In the data rows, the value 128 means zero.
Here are some points, one per row:
[169 111 125 162 152 167 151 138 172 196  83 117 179 160 155 136  49  85 117 159 135  88 189  81 173 195 175 131  80
 168 150 228]
[134 104 116 162 181 161 107  98 161 233 122 101 140 164 116 131 165 155  97 132 102 109 159 138 178 153 129  87  79
  97 182 132]
[131 109 120 149  68 100 133 197 154 120 157 115 164 169 152  96 128 125 156 215 206 100 179 175 143  91 199 102 134
 134 118 117]
[125 159 129  89 142 149 200 120 162 152 141 177 174 196  79 126 151 132 129 181  96  54  72 104 132 152 227 192 119
 144  83  59]
[106 182 128 109 123 162 206  37 153 204  47  96 115 164 177 200 157 170 132 158 186 213  87 134 110 156 169  79 100
 162 125  68]
[ 74 105 152 174  93 160 169 144 132  71  78 122 126  93 146 208  67 149 115 156 103 169  65 100 105 180 182 122 122
 144 183 124]
[114 147 154 124  95  54 178  98 154 104 132 154 196 141 182 150 131 138  86 173 131 125 180 102 128 210 106 177  97
 208 131 216]
[ 78  63  88 157 133 108 161 150 236  83  82 162 152 155  31 158 175 121 176 198 132 154 125 123 167 126 168 199 142
 144 151 194]
[159 117 100 163 134 156 160 124 120 152  25 112 165 149 113 138 178 154 152 144 110  99 219 165  98 149 101 150 169
  89 200 126]
[122 119 101 152 168 152 200 102 119 164 177 156 131 199 127 176 193  96 123 158 161 160 189 172  89 154 233 128  80
 159 135 202]
[172 146 129 179 124 242 215 160 127 120 130 152 200 151 155 181  58 117 117 185 157 117 156 184  41 120 203 165 179
 144 152 215]
[113 173 118 202 177  39 175 186 132 217 116 118 142 163 183 131 127 196 151 165 160 140 156 144  66 146 221 227 181
 157 153 157]
[121  70 112 190 119 154 206  97 178 157 114 132 205 133 183 166 184  70 155 173 104 166 182 168 118 194 207 192 108
 179 172 137]
[197 175 110 124  75 134 135 157  80 166 146 190 175 158 164 133  97 117 147 236  82 176 172 141 156 137 106 129 164
 140 157 141]
[158 173 128 182 163 206 135 135 193 140 155 172  70  44 216 128 152 142 115 211  93 120 179 143 194 176 137 136 132
 207  57 153]
[174 170 188 126  67 152  99 121 225 133 141 156 191 119  74 172 166 126  74 119 146 201 163 136  56 150 199 135 120
 148 163 160]
[197  81  63  22  77 130 209 233 144 230 128 146 134 134 150 212 197 105 166 132 255 222 143 139 157 200 185 130 175
 167 195 153]
[ 91 157 196  65 145 220 162 148 121  85 123 138 117 107 175 160 189 148 186 186  80 125 167 241  82  93 165 119  66
 182 162 188]
[202 152  65 182 147 136 149 130 115  69 146 207  74 179 108 184 110 117 148  76 147 204 163  77 122  96 121 127 117
 136 126 152]
[120 155 141 166 157 125 213 138  80 128 123 141 121 185 131 189 172 137  80 166 127 176 176 156 118 173 234 102 108
 172 168 193]
[118 128 124 129 161 134 141  89 118 100 153 188 147 162 167  70 143 151 108 104 143 177 151 209  89 181 109 185 139
 135 162 189]
[182 123 115 162 193 146 116 159 160 125 178 101 169 116 190 154 182 172 142 144 106 197 114 127 134 138 216 163  74
 111 167 156]
[162 117  87 173 129 157 126 112 120 146 117  77 111 176  89 175 129  89 109 201  94 205  82 154 197 115 160 127 164
 145  92 148]
[135 180 100  76 201 160  76 187 141 170 103 187 215 121 186 182 155 119 155  89 156 145 160 129 135 180 205 164  98
 149 100 149]
[145 146 184 144 150 141 192 158 167 141 135 212 202 190 142 216 155 170 115 157  99 138  97 198 238 153 157 125 140
 113 255 218]
[171 102 175 172 194  98 129 101 120 168 150 140 242 112 148 119  90 133 145 186 194 139  70 167  61 180 107 177 115
 170 135 189]
[195 155 155 189 125 127 194 155 129 168 200 201 212 151 163 225 182 134 126 191  80 154  58 207 206 170 135 165  60
 119 143 170]
[133 179 128 123 148 135 169 183  81 148  77 134 196 139 184 155 186  92 117 131  95 126 152  65 159  90 192 181 165
 137  93 174]
[176 111 106 213 148 112 212 137 101 105 173 158 129 160 160 204 203 133 180 144  99 147 185 145 123 169 222 151 118
 164 152 170]
[ 59 255 172 215 110 241 188 149 152 171 178 156 209 227 154 168 208 166 150 172 233 184 200 120 184  93  97 206 143
 204 147 140]
[145  82 138 129 109 123 156  95 142 134 189 108 159 160 173  78  85 112 111 102 122 149 187 165 178 144 183 126 155
 130 171 112]
[138 174 168 115 109 159 148 105  40 170 152 158 191 188  64 141 112 146 153 177 134 175 150 105 158 183 112 144  99
 146 123 172]
[184 165 119 159 130 121 192  72 137 124 145 173 157 189 141 121 198  96 132 174  99 202 201 157 136 225 221 138 155
 155 159 142]
[104 126 131 190 174 149 202 113 101 124 172 160 142 177 107 186 181 127  54 155 131 159 167  91 153 185 243 146 188
 164 150 200]
[ 87 162 120  94 254  78 128 124 159 199 166 183 160 128 106 193 108  86 188 218  86 176 205 152 100  46 141 141 158
 168 204  77]
[ 65 115  57 141 148 153 163 140 157 116 181  82 156  88 159 155 131 140 106 126 132 149 116 135 136 157 127 154 141
 195 141 169]
[101 146  92 105 135 157 199 153 110 182 159 143 108 119 145 110 150  63 111 153 136 135 140 138 150 177 161 181  56
 121 143 163]
[ 94 202 108 176 128  77 145 126 148 161 102 172  71 182 201 201 158 193 136 149 138  64 165 136 144 164 200 176  83
  72 138 207]
[ 89  25 200 184 158 127 128 181 123 119 185 174 151 125 169 124 166 190 188 176 160 148 151  91 193 128 195  68 172
 122 129 105]
[153 151 168 156 167 166 105 114  74 126  59 128 103 211 144 176 116  68 150 160 139 160  99 137 154 144 161 172 126
 186 194 107]
[125 118 116 140 110  79 159 183  97 164 118 139 158 157  90 207 111 128 135 119 121 114 176 199 110 144 145 107  86
  80  67 192]
[ 96 190 133  83  86 135 125 165 196 123 152  74 182 145  78 108 163 133 101 175 113 196 174 127 163 172 211 212  54
  88 102 160]
[156 171  98 202 177 184 201 224 164 107 100 131 181 137 153 146 101 158 121 183 133 177 149 212 137 172 167 182 150
  82 148 110]
[209 148 147 152 117 137  86  97 126 107  93  83 162 107 189 185 246 149 118 216 116 199 201 129 120 138 173 154 114
 135 125 156]
[133 213 122 158 105 124 173 189 102  53 108 158 173 182 149 137 150 106 123 206 195  90 133 102 119 140 198  41  75
 154 192 136]
[177 135 175  69  97 199 141 172 146 179 149 197  85 167 122 103 145 168 110 194  97 152 109  78 127 154 178 194 210
 102 188 240]
[122 167 167 138 119 157 157 238 103 167 149 188 103  90  63 175 178 151 103 143 149 145 137 206  82 149 166 155 115
 161 153 138]
[160 134 153 157 140 166 153 150  65 140 122 154 114  57 114 160 179 113 114 198 146 150 142 118 149 180 149 170 102
 159 176 136]
[138 193 210 117 195 144 159 164 174 143 135  49  99 140 149 200 135 117 180  99 114 102 129 132 131 217 163 109 211
 201 141 189]
[196  80 136 168 130 193 204 196 171 133  87 133 165 191 138 225 185 168 149 156  96 134 212 147 149 119 137 205 131
 125  90 137]
[172  90 181 156 212 179 194 163 124 172  92 121 198 168  93 153 124 138  35 172 150 129 182 152 106 157 171 125 143
 169 100 158]
[102 163  99 249 112 174  96 170 155 189 127 168 139 128  67  99 196 120 162 101 133 136  80 177 117 168 152 112 144
 192 122 162]
[200 133 163 132  74 161  72 142 134 127 158 103 163 186 126 184 146 188 162  90 106 162 150 162  91 148 221 181 108
 194 161 183]
[123 110 173 181 129 163 208 159  97 159 210 130 140 172 140 127 153  94 131 168 100 202 157 198 106 192 225 176 155
 144  98 159]
[127 125 130 156 103 132 152 137  59 108  71 118 218  74 140 172 193 121 130 114 128 165 133 156 144 133 165 144 174
 137 111 165]
[149 169  89 161 174 146  91 150 101 121 148  62 181 129 101 209 184 178  48 181 125 131 120 134 116 116 219 177 131
 143 143 186]
[135 115  42  57 196 127 142 119  99  81 134 161 134 194 166 144 206 186  56 163 166 124 116 170 130 148  95 181 186
 144 147 198]
[124  94 126 169 166 146 158 183 133 125 138 174 190 175 187 136 221 114 133 164 183 166  63 108  81 174  95 104  97
 144  76 174]
[140 131 187 104 179 129 157 202 112  97 101 146 177 166 150 113 147  99 149  65  92 203 153 145 174 131 198 128  67
 134 124 160]
[ 99 126  88 156  88 149 116  68 108 159 128 144 133 148 128 140 149 192 180 161 118 181 118 156 114 148 201 149 172
 107 115 178]
[ 92 180  83 171 143 223 157 168 123 120 117 182 183 153 141 174 105 163 128 154 140 200 193 149 142 251 170 111 126
  67 112 136]
[201 167  98 119 128 126 189 144 113 115 166 140 192 175 132 139 177 148 122 154  82  48  55 145 110 184 203 121 136
 146 133  42]
[227 209 173 129 186  71 246 105 150  77 133 108 154  95  37 162 143 166 215 138 179 132 180 154 194 204 126 140 170
 168  63 167]
[111  96 168 143 140 167 163 162  84  87 158  77 185 189 177 166 144 122 182 117 177 136 147  90 149 155 128 202  89
 121 181 149]
[159 128 181 144 104 160 100  88  99 127 134 210 133  96 172 196 177  52  96 133 196  72 157 143 134 179 183 218 192
  57 117  86]
[167 175 164 209 112  53 138 166 116 193  94 146 121 152 178 119 139 193 169 169 146 181 134 157 112 188 187 139 126
 106 127 180]
[133 172 139  73 189 152 151 182 123 120 186  82  95 165 182 134 159 119 134 146 100 160 146 184 121 180 145 128 163
 138  90 162]
[127 151  93 133 183 247 196 111 152 103 124 153 188 169 132 177 123 141 235 157 111 153 142 126  85 223 179 164 139
  54 134 153]
[ 95 116 166 153  73 127 201 187 112 160 161 117 158 143 133 155 192 162 106 106  59  99 190  67  78 183 100 168 141
 170 164  67]
[ 74 138 148 122 138 134 138 116 113 148 141 208 209  85 123 192 147 122 175 101 100 157 149  88 125 132 204 108 172
 124  87 199]
[165 186  63 155 145 167 161 146 106 157 137 158 209  65 155 136 109 182  83  46 160 145 173 181 222 142 239 156 140
 197 172 119]
[195 142 131 118 124 169 255  99 121 176 124 117 183 124 167  77 172 177 129 122 127 174 103 107 108  33 169 124 108
  91 102 174]
[127  91 153 118  73 163 189  76 154 127 163 150  87 144 168 191  71 222 119  97 170  99 136 182 162  88 158 161 108
 165  96 143]
[141 163 114 211 117 185 124 159  89 159 104  97 121 199 112  85 186  63 185  73 114  97 121 182 161 128 145 172 136
 167 143 183]
Along one direction, these points spread out more than along any other. Take the direction at right angles to it along which they spread out most. Go by this last direction. How far along it is each point below, from 0 to 99? 50 is the average, and the first point above lies past it. One standard deviation of the points above along it is 16.
[133 187 106 145 131 158 183 124 129 144 114 174 215 108 158 115 169 115 144 143  87 117 146 111 130  65 206  94 174
 167 133 214] 46
[111 186 126 163  93 123 181 178 197  96 151  78 161 153 158 181 139  79  69 151 127 185 115 159 143 149 112 101 199
  97 142 169] 54
[130 149 238 167 183 133 176 102 198 137 103 155 128 124 134 114 205  69  76  96 208 136 141 170 139 116 180 130 144
  31 152 146] 49
[155 138 139 160 170 194 213 159  76 190 162  93 100  42  84 129 168 171 154 183 165 141 149  73 134 161 173 159  90
  92 195 195] 47
[ 89 128 135 134 105 133 169 161  67 156 108 124 132 141 139 151 112  95  93 182 105 136 200 168 134 158 158 110 140
 101  93 162] 54
[106 169 143 166 127 126 175 112 102 219 215  87 196 147 154 255 139 105 121 116  89 171 133 153 134 132 108 148 145
  70 157 163] 53
[183 155 109 165 136 185  92 129 152 127 255  81 173 176 143 185 152 112 162 174 203  83 181 104 103 136 172  77 133
  87 148 163] 54
[135 126  81 131 119 142 179 107 101 126 148 139 155  77  66 173 166  99 152 163 171  96 167 205 143 146 146 150  81
 143 164 172] 52
[168  82 127 151 149 195 153 162 168 209 103 182 167 198 137 194 174 149  94 139 114 118 172 142 108 187 142  78 123
 179  65 173] 55
[182 177  89 159  91 133 207 152 199 154 146 154 112 101 177 152 159  39 156 117  94 122 121 109  83 157 133 148 114
 132 171 194] 48
[144 149 107 157 144 145 162 146 140 112 147 160 168 140 105 102 187 207 102 106  78 137 195 120  89 183  97  69 135
 120 206 118] 56
[185 142 123 193 177 120 163 166 145 119 157 186  91 148 115 175  81 109  79 113 130 200 155  78  83  86 130 192  75
 146 113 102] 54
